which system made each run
run 1, Q_152 (10 x 22)
[-5 11 -16 4 -8 30 -33 2 -18 28 11 4 5 11 -12 8 23 13 8 -15 -1 0]
[-5 4 -25 1 9 -22 3 -10 26 -1 -21 9 -10 8 -27 -5 6 10 -10 13 20 -18]
[-9 18 2 26 -17 7 8 6 -9 -4 7 16 -25 4 19 4 -12 12 -17 -2 -24 -1]
[-24 -1 -6 -15 -9 21 4 -6 -10 -2 -27 12 9 11 -8 0 -2 2 21 -13 12 1]
[20 23 -10 13 8 -1 -13 22 9 -13 2 2 6 8 -12 8 8 3 -1 1 -7 -1]
[-13 13 -7 -20 -14 2 3 -17 10 12 0 1 -2 -1 4 8 -19 13 -9 -8 1 -18]
[3 3 0 2 7 -6 23 7 -4 -30 -14 8 -5 3 1 -7 -5 -5 7 3 -5 6]
[-2 11 11 -1 -10 17 -12 11 -4 9 11 -2 21 5 8 13 -9 0 -1 -12 -8 5]
[7 -3 -7 -23 13 -9 1 -8 14 -12 -13 -6 -4 -3 -10 2 -1 3 12 -3 11 -9]
[7 8 5 11 -4 -11 3 12 -4 -3 15 -2 4 -6 4 -1 -16 -1 -14 7 -10 1]
run 2, Q_708 (10 x 22)
[18 9 -15 13 19 -7 -73 18 -9 -33 -13 13 -18 -16 -37 21 -1 20 13 -13 43 -4]
[-27 12 -1 12 -28 -22 7 6 34 -14 -55 3 -7 -28 -3 0 -37 36 15 11 26 -24]
[11 25 -33 -8 -31 28 53 -7 -21 -8 -24 5 -15 -7 43 -9 23 22 21 8 -16 -8]
[21 29 -34 -24 -7 20 -3 -1 -6 4 12 7 52 19 14 13 25 -19 -30 2 21 -8]
[30 12 9 -10 36 -5 -24 10 35 -39 2 8 -13 20 -2 30 -4 -19 -19 -11 5 -16]
[-15 5 21 4 3 -4 -7 9 -10 -31 -2 -2 -7 -29 -7 8 -55 -13 27 -24 10 -25]
[-1 -6 3 5 -12 12 32 15 16 18 -32 -31 15 -18 7 -17 6 0 56 7 -6 -12]
[20 15 -38 -27 -12 9 15 -24 -4 35 22 -22 1 -7 5 -8 24 19 3 6 -19 -17]
[7 7 -7 -28 12 -19 17 -19 22 1 21 7 18 28 1 2 -1 -22 -50 9 -1 -3]
[8 -3 35 13 22 5 -9 17 -8 -30 24 8 -17 12 9 18 -20 -30 -9 -19 -20 7]
run 3, Q_452 (10 x 22)
[-1 22 -12 -14 5 38 -29 -10 41 36 11 -9 -10 19 -2 31 11 -12 7 -29 -4 -53]
[11 19 -31 -7 30 -28 34 -5 -5 -33 8 -7 -10 -4 -41 -18 -30 -9 16 -5 -26 -20]
[-18 30 31 17 -19 24 4 23 34 24 6 -2 26 26 13 16 -22 -6 -11 -13 -36 -4]
[4 -15 -11 -35 31 19 5 -25 -16 6 11 -12 -17 9 -26 -4 13 -11 41 -28 -19 -7]
[-4 18 15 8 7 -30 -8 21 22 -16 2 -1 39 9 -33 -4 -39 5 -18 4 -9 20]
[-15 -8 17 -28 -11 22 1 -25 28 30 -5 -8 -27 12 17 15 5 25 12 -16 -25 -7]
[-6 -11 -4 -11 13 -20 19 -2 -39 -19 6 1 17 -8 -32 -29 -16 -2 12 3 -9 29]
[-4 3 30 0 -14 7 -20 11 38 21 -9 0 22 20 16 20 9 15 -17 4 -2 21]
[0 -23 -11 -32 13 -6 0 -34 -28 -6 7 0 -35 -11 -12 -8 3 17 9 -6 2 4]
[-12 5 17 17 -12 -21 8 22 10 -14 -19 8 33 2 -3 -8 -20 5 -17 16 9 24]
run 4, Q_717 (10 x 22)
[33 -5 -34 24 33 6 -18 25 -6 -12 -3 -10 3 -9 -28 -6 42 -40 26 2 41 -31]
[-9 14 -10 24 -7 -14 -20 0 38 14 3 0 -21 -12 1 16 -14 -12 -24 5 29 -62]
[-22 -2 -22 7 -2 -7 57 -20 -14 -10 -6 5 -34 -9 3 -22 -14 -15 9 2 -6 -35]
[-1 18 -11 42 -1 18 16 27 -18 13 24 -2 14 15 -9 -13 15 -36 1 1 -19 -9]
[-5 4 -18 -11 19 13 -8 -14 26 16 -6 7 -12 33 -21 10 21 -14 0 -13 3 -25]
[-10 10 -3 7 15 -25 -2 -2 10 -17 7 5 -19 -2 -34 -5 -38 4 -6 -7 -13 -13]
[-34 5 21 17 -20 17 16 5 5 16 -6 4 -7 9 8 -2 -17 -1 10 -12 -24 -5]
[7 8 -21 -13 4 15 9 -6 -12 9 3 -10 3 7 -20 -11 11 11 29 -8 -24 4]
[-2 12 4 0 -1 -13 -9 7 26 14 6 -1 25 15 -17 2 -4 7 -22 6 -8 10]
[-5 -5 10 -23 6 -2 8 -20 6 -13 -4 10 -25 15 6 8 -8 12 -7 -9 -18 9]
run 5, Q_452 (10 x 22)
[-36 -11 10 -3 10 -28 -32 -7 3 9 11 6 19 6 -59 -10 -40 6 -12 -12 10 15]
[-10 -11 16 -8 -3 -10 12 -10 48 14 -32 -9 -27 13 -5 -4 6 44 15 9 -28 14]
[-23 -8 -7 -2 -19 -2 4 -16 -50 17 20 8 -2 -5 -15 -22 -7 22 -2 -2 -20 31]
[-5 -12 7 -13 5 -1 2 4 20 3 -28 11 28 32 -5 -2 29 2 -8 13 15 33]
[6 -9 6 -3 3 -4 -31 -13 -21 -14 15 15 -39 -4 2 11 1 33 -17 -5 -5 19]
[-34 -9 4 -2 -15 -7 11 -2 1 -14 -39 18 12 -2 -4 -8 -18 4 3 2 33 4]
[21 3 2 13 -16 15 -9 17 -6 1 -9 -7 -14 -11 22 6 24 33 18 6 -14 17]
[-9 2 -27 -17 -13 1 -7 -14 -28 10 1 12 24 -7 -7 -5 3 -3 -14 4 31 -5]
[28 5 0 -2 7 -8 16 7 21 -26 -16 6 -8 10 24 8 21 3 -13 16 0 5]
[-14 0 9 6 -12 13 -15 -3 -33 -7 17 14 -13 -11 18 11 -15 -9 -11 -17 9 -10]
run 6, Q_903 (10 x 22)
[9 9 7 30 0 -16 6 30 -10 -32 -5 19 11 12 4 -5 5 -6 -27 20 4 27]
[-11 4 17 0 -7 39 -29 1 9 13 2 10 -12 17 19 29 6 -7 1 -27 1 -13]
[-1 -8 -15 -4 9 -18 -8 -3 -10 -32 -28 10 -18 -21 -20 -7 -10 16 19 1 29 -4]
[-5 26 -1 20 -33 9 -6 22 13 30 3 -16 22 -11 7 1 -10 20 3 4 -15 -7]
[2 4 -27 -34 3 12 38 -24 -7 -6 -12 7 -7 15 11 -6 17 -5 6 -2 -3 -8]
[11 14 9 14 9 -19 -12 24 0 -28 10 13 24 9 -9 6 -11 -11 -31 6 5 18]
[-9 -1 24 -11 0 21 -13 -6 25 8 -3 -2 -23 8 18 25 -10 0 9 -21 -9 -18]
[2 -7 -7 -3 4 -15 3 2 -27 -27 -11 -1 -9 -30 -18 -14 -19 9 23 0 12 2]
[0 13 -1 6 -19 9 2 16 19 36 5 -24 34 -4 1 -3 1 3 9 7 -12 -4]
[14 0 -26 -35 14 -4 28 -29 -5 -6 5 5 -15 13 2 -6 18 -2 -8 1 -9 -3]
run 7, Q_152 (10 x 22)
[-19 -9 11 23 2 13 15 22 -35 -16 -5 15 14 8 -7 -16 0 -29 15 -5 2 20]
[4 5 7 1 5 21 -32 12 24 25 4 -14 12 11 -10 16 14 1 14 -14 -3 -8]
[4 -1 -24 -10 11 -25 3 -18 1 -4 6 -6 -23 -15 -28 -13 -10 10 -3 4 6 -20]
[-17 4 17 18 -15 -8 29 8 5 5 -2 5 3 9 13 -12 -12 -2 -12 10 -21 10]
[-2 -6 1 -18 3 27 -2 -8 -17 2 -2 5 -7 12 4 5 17 0 22 -20 -9 5]
[3 3 -6 2 14 -18 -19 9 4 -6 5 3 17 7 -30 -3 -1 -7 -14 2 16 4]
[-2 5 15 1 -10 -5 -2 -2 24 7 -3 -4 -21 -3 12 9 -12 20 -5 -2 -13 -10]
[-8 -5 -7 -7 -4 -3 14 -7 -27 -12 -4 5 -4 -9 -7 -14 -8 8 14 -2 -2 11]
[4 6 7 5 -2 3 -1 16 12 8 -3 -1 25 15 2 1 12 -2 -5 5 -5 14]
[10 0 -8 -19 7 3 -8 -17 0 -2 7 0 -17 -1 2 9 6 7 -2 -6 2 -10]
run 8, Q_911 (10 x 22)
[12 -10 -8 20 29 -18 -22 15 -39 -11 44 -8 17 -18 -43 -17 -12 -47 -4 -4 18 -9]
[-23 0 20 17 -6 6 6 7 66 36 -11 -21 -12 3 2 5 -12 -13 13 -4 -6 -45]
[0 1 -41 -1 3 -5 24 -24 -46 5 24 -4 -38 -19 -21 -28 0 13 16 -2 -23 -13]
[-25 7 8 31 -15 -1 19 22 14 33 5 2 46 27 -10 -16 5 -27 -24 13 -5 7]
[19 -10 -9 -15 27 6 -17 -25 14 10 16 0 -51 20 -8 12 34 14 -4 -6 -24 -2]
[-33 -8 14 16 6 -30 -14 4 -16 -13 10 16 12 -4 -40 -12 -46 -8 -20 -5 17 11]
[-5 3 21 25 -9 14 7 19 38 11 -25 -9 -33 8 11 5 10 22 27 -1 -31 -3]
[-13 3 -30 -12 -15 6 -13 -17 -52 10 11 9 4 -12 -22 -14 -1 26 7 -6 4 13]
[1 14 3 5 0 -14 18 17 43 0 -24 6 31 30 0 -2 11 0 -23 22 0 13]
[16 -3 3 -17 4 7 -25 -21 -16 -10 23 13 -43 2 16 20 8 23 -19 -12 -14 9]
run 9, Q_708 (10 x 22)
[17 -20 -6 -21 22 -36 26 -18 -12 -39 -5 -8 -35 -26 -10 -15 -17 11 12 10 -1 1]
[-10 7 23 7 -40 10 10 14 -2 25 7 -14 33 -19 39 1 -14 2 -5 8 -5 4]
[20 -22 -12 -30 20 15 8 -21 -2 7 -6 -3 -17 13 9 1 51 -10 13 -2 6 2]
[14 5 -2 4 1 -31 -24 6 -7 -4 34 -6 16 -23 -12 1 -20 -3 -36 11 14 -2]
[-19 -18 35 4 0 4 8 -2 32 0 -20 5 -27 12 20 12 -6 -8 4 -6 0 -9]
[5 -10 -15 10 -2 2 7 2 -53 -8 12 -4 -6 -26 -8 -21 3 -8 19 -1 6 1]
[-6 0 5 8 -18 -1 -6 10 34 36 -9 -12 24 5 3 1 16 3 -9 15 12 -7]
[9 -6 -19 -10 17 -4 7 -23 -13 -10 12 11 -46 6 -3 -2 14 7 -10 -4 -11 -10]
[-16 6 10 14 -9 -10 0 15 -6 -3 7 10 34 1 0 -3 -23 -22 -26 3 16 3]
[5 -7 14 16 10 19 -8 12 9 -6 -12 1 -29 13 6 10 20 -1 23 -10 -12 0]
run 10, Q_903 (10 x 22)
[26 -12 -13 15 2 4 -23 8 28 17 -13 -14 -8 -16 18 13 50 -20 1 17 53 -36]
[2 8 -35 17 -14 -19 -9 -16 -20 0 16 11 -34 -29 8 -1 -3 9 -33 14 28 -34]
[-18 6 1 40 -19 2 34 17 13 6 -15 7 -4 0 28 -7 4 -28 -14 15 16 -28]
[18 21 -28 23 10 23 1 12 -18 -14 12 9 -26 6 11 9 23 -25 3 -7 0 -29]
[-24 9 -11 17 5 -7 -15 6 15 -2 -11 14 4 6 -30 1 -17 -20 -6 -8 31 -32]
[3 20 -5 23 -3 1 11 9 25 -3 -6 -5 -36 -4 0 2 -7 16 11 1 -24 -24]
[-26 17 -15 5 -9 12 20 -3 -25 0 3 13 3 6 -13 -14 -19 -13 10 -14 -7 -12]
[6 12 -3 7 13 0 11 16 28 -6 -14 -3 11 22 -16 -4 9 -10 10 4 -12 -2]
[-6 12 -5 -10 7 4 -13 -13 -4 -4 16 10 -18 12 -15 10 -17 8 -8 -20 -18 -6]
[-19 -7 18 1 3 -11 12 3 14 -13 -20 3 1 3 -14 -7 -21 3 14 -3 -5 6]
run 11, Q_717 (10 x 22)
[-23 -10 20 -16 -45 25 32 -11 3 39 -14 -16 18 -15 52 -5 1 5 17 4 -1 -4]
[52 1 -32 -29 20 -6 21 -4 -28 -4 23 -24 22 -10 -2 -19 36 -7 5 19 -13 17]
[-1 -11 24 0 11 -16 -27 3 24 7 18 8 26 21 7 16 9 -28 -58 8 27 10]
[4 -32 19 -21 30 -7 -5 -21 -10 -37 -8 8 -56 -11 4 9 -9 -4 18 -16 10 -9]
[-18 -3 17 40 -22 2 -19 28 -28 17 9 -11 18 -39 -9 -9 -30 -3 19 -2 15 -6]
[10 -5 -15 -10 -17 17 24 -8 27 38 -19 -27 -7 -8 26 -5 42 13 27 13 -4 -20]
[27 11 -39 -8 7 -31 11 -14 -20 -1 33 1 9 -2 -17 -19 10 3 -42 23 -5 5]
[-15 -21 29 16 15 -6 9 4 16 -9 -7 24 -9 34 9 6 12 -33 -34 6 7 13]
[1 -7 1 4 20 15 -31 -1 -33 -28 5 12 -43 -8 -14 11 -6 -1 27 -29 2 -10]
[-30 2 6 25 -26 -1 -14 22 15 26 -25 -13 23 -23 -20 -9 -21 12 24 2 23 -14]
run 12, Q_911 (10 x 22)
[27 -3 15 -20 6 -5 -15 -12 -24 1 58 -10 1 -8 16 11 -11 -8 -31 -6 -24 11]
[-19 -38 36 -17 21 -17 15 -5 24 0 -16 -12 13 5 -15 -10 -15 -29 18 -2 12 7]
[29 -1 6 20 -2 -8 -16 18 2 7 17 -35 -22 -41 -3 -5 -4 24 28 4 -24 -9]
[-35 -12 -11 -18 -29 -3 23 -21 -2 43 -7 -9 26 -12 -5 -20 -6 4 4 9 13 -6]
[40 0 -16 7 13 -19 25 2 8 -1 8 -10 -11 7 6 -15 38 4 -17 31 -18 13]
[-15 -21 23 -6 -4 -5 -30 -14 -12 20 32 10 1 5 6 10 -3 -12 -41 -5 17 9]
[0 -28 15 11 29 -21 2 5 20 -22 -26 -2 -32 -1 -21 -9 6 -6 23 4 10 -1]
[-8 10 2 34 -30 6 -27 18 -18 15 12 -6 -11 -33 2 1 -16 24 9 -4 1 -9]
[-19 -2 -25 -12 -15 7 33 -15 5 18 -35 6 6 11 -4 -17 24 8 14 11 12 -5]
[31 18 -23 12 2 -8 -7 9 -14 -10 23 10 -1 8 9 1 22 2 -39 17 -7 11]

runs to name
run 13 (2 x 22)
[24 -13 -10 -20 21 -33 22 -8 -20 -18 22 0 20 0 -9 -21 5 -20 -32 21 4 20]
[-3 -5 48 12 -6 12 -31 15 21 9 18 -2 -4 7 26 28 -10 -4 -18 -14 -11 9]
	Q_708
run 14 (2 x 22)
[-20 -8 7 -24 -6 22 11 -9 -19 -1 -7 7 24 9 9 2 -3 -19 13 -17 10 5]
[29 1 10 -7 14 -5 -22 17 5 -23 -3 -9 11 -6 -3 9 3 10 10 0 -1 19]
	Q_452
run 15 (2 x 22)
[0 9 -12 -5 31 -12 -16 3 18 -32 -23 10 -21 12 -49 4 -15 12 21 -12 -1 -8]
[-25 33 2 9 -30 8 -5 7 15 8 -10 8 -3 4 -6 7 -35 39 5 -14 -27 -4]
	Q_452
run 16 (2 x 22)
[-3 1 13 5 -16 -25 19 -9 19 22 17 -13 -8 -5 9 -10 -17 22 -25 19 -35 8]
[-7 -18 10 -6 3 17 34 -7 -31 -8 8 9 -6 12 21 -12 13 -29 4 -5 -13 12]
	Q_903
run 17 (2 x 22)
[22 39 -10 -16 17 6 21 -3 37 -8 9 -1 -13 40 2 14 -1 10 -7 -10 -58 -6]
[-26 9 -1 -39 8 -6 8 -32 -18 -22 14 25 4 20 -18 4 -46 -5 -23 -26 -8 2]
	Q_152
run 18 (2 x 22)
[2 40 -22 -12 -34 22 -22 22 -2 7 -33 5 57 0 -2 9 7 48 20 -2 10 25]
[11 32 -26 -57 -16 6 9 -25 22 -11 -26 15 20 22 21 19 6 39 -19 2 0 10]
	Q_903
run 19 (2 x 22)
[3 29 -33 0 -10 10 12 -5 2 -7 -1 -6 -15 -18 3 4 -16 1 13 -10 0 -48]
[-12 20 -20 1 -11 14 42 -2 -17 4 7 7 17 13 13 -13 -2 -28 -8 -1 -11 -15]
	Q_911
run 20 (2 x 22)
[18 -35 14 7 12 -33 23 8 -3 13 11 -34 8 -21 -9 -33 13 -12 8 29 -7 22]
[7 -17 13 8 -3 10 -25 -7 -9 33 36 -1 -21 1 24 10 33 -5 -29 2 -1 5]
	Q_717
run 21 (2 x 22)
[4 -2 4 -17 -8 21 23 -14 -26 23 43 -4 18 11 39 0 14 -37 -30 -4 -17 0]
[17 -27 19 -1 44 -7 -24 7 5 -2 27 -8 10 17 -17 8 19 -49 -13 -5 13 4]
	Q_708
run 22 (2 x 22)
[-15 15 -25 -5 -8 40 0 -9 -24 26 9 12 9 20 6 4 23 -20 3 -16 5 -21]
[16 4 -16 -6 31 -25 7 6 31 -15 -11 -10 9 12 -42 -11 1 -12 6 8 5 -9]
	Q_717
run 23 (2 x 22)
[2 10 -24 6 2 -25 -24 -24 29 15 13 5 -54 4 -19 9 -1 39 -32 9 -8 -25]
[-49 -12 9 27 -10 -16 24 -10 -26 -12 -8 36 -24 13 -8 -20 -23 0 -26 4 -4 16]
	Q_911
run 24 (2 x 22)
[24 -13 -11 -19 -3 -21 -6 -8 -1 -27 -20 -4 -13 -35 19 4 7 19 -2 19 40 -6]
[9 4 0 -4 -26 -1 6 2 5 -4 -10 -3 3 -28 48 11 0 3 -14 13 28 -16]
	Q_708
run 25 (2 x 22)
[13 4 11 -22 39 -33 -20 -18 47 -28 16 2 -33 24 -22 22 -32 -3 -34 -12 -16 -15]
[-57 -13 38 4 -10 2 6 -8 -24 -9 6 16 -17 -5 -8 -2 -64 -6 10 -26 -11 2]
	Q_717
run 26 (2 x 22)
[2 19 7 4 -40 5 -20 8 -19 -5 10 15 -2 -15 42 20 -13 41 -32 2 -4 18]
[-7 -7 4 -20 -16 22 17 -1 -3 -14 -40 9 15 -3 38 11 11 -9 16 -3 33 -3]
	Q_903
run 27 (2 x 22)
[41 -2 2 -36 14 11 -41 -8 -24 -37 13 2 -17 -22 22 32 2 13 3 -17 17 3]
[-16 -3 20 -9 -8 -10 11 15 10 -27 -30 -1 38 -22 6 2 -40 -22 13 -1 39 -10]
	Q_911
run 28 (2 x 22)
[-10 10 -6 -23 -5 -4 -19 -17 45 2 -38 -3 -23 -3 -10 18 -12 38 16 -10 12 -27]
[-2 24 -16 3 -26 -11 24 2 -22 -18 -4 4 -1 -22 5 -13 -34 34 2 6 -20 3]
	Q_903
run 29 (2 x 22)
[-25 -31 35 -8 20 47 -17 -7 0 37 8 2 4 46 -8 9 29 -38 22 -35 -16 14]
[16 -31 -8 -7 35 -37 -38 -7 -12 -22 -11 0 -33 -13 -57 -10 8 34 17 5 15 30]
	Q_903
run 30 (2 x 22)
[18 15 -1 -14 -4 -21 -21 -11 19 -19 10 12 -13 -5 21 25 -14 13 -51 7 15 -8]
[-14 -8 20 -8 -17 -5 4 0 -11 -33 -24 13 -11 -24 26 6 -30 11 3 -2 20 4]
	Q_152
run 31 (2 x 22)
[6 -33 18 19 9 -2 0 -2 -35 11 29 -7 -35 -11 3 -17 20 -1 2 6 -19 23]
[-29 -27 11 11 -13 -9 -19 -2 -10 40 8 1 15 -4 -12 -14 7 -3 -18 9 22 15]
	Q_708
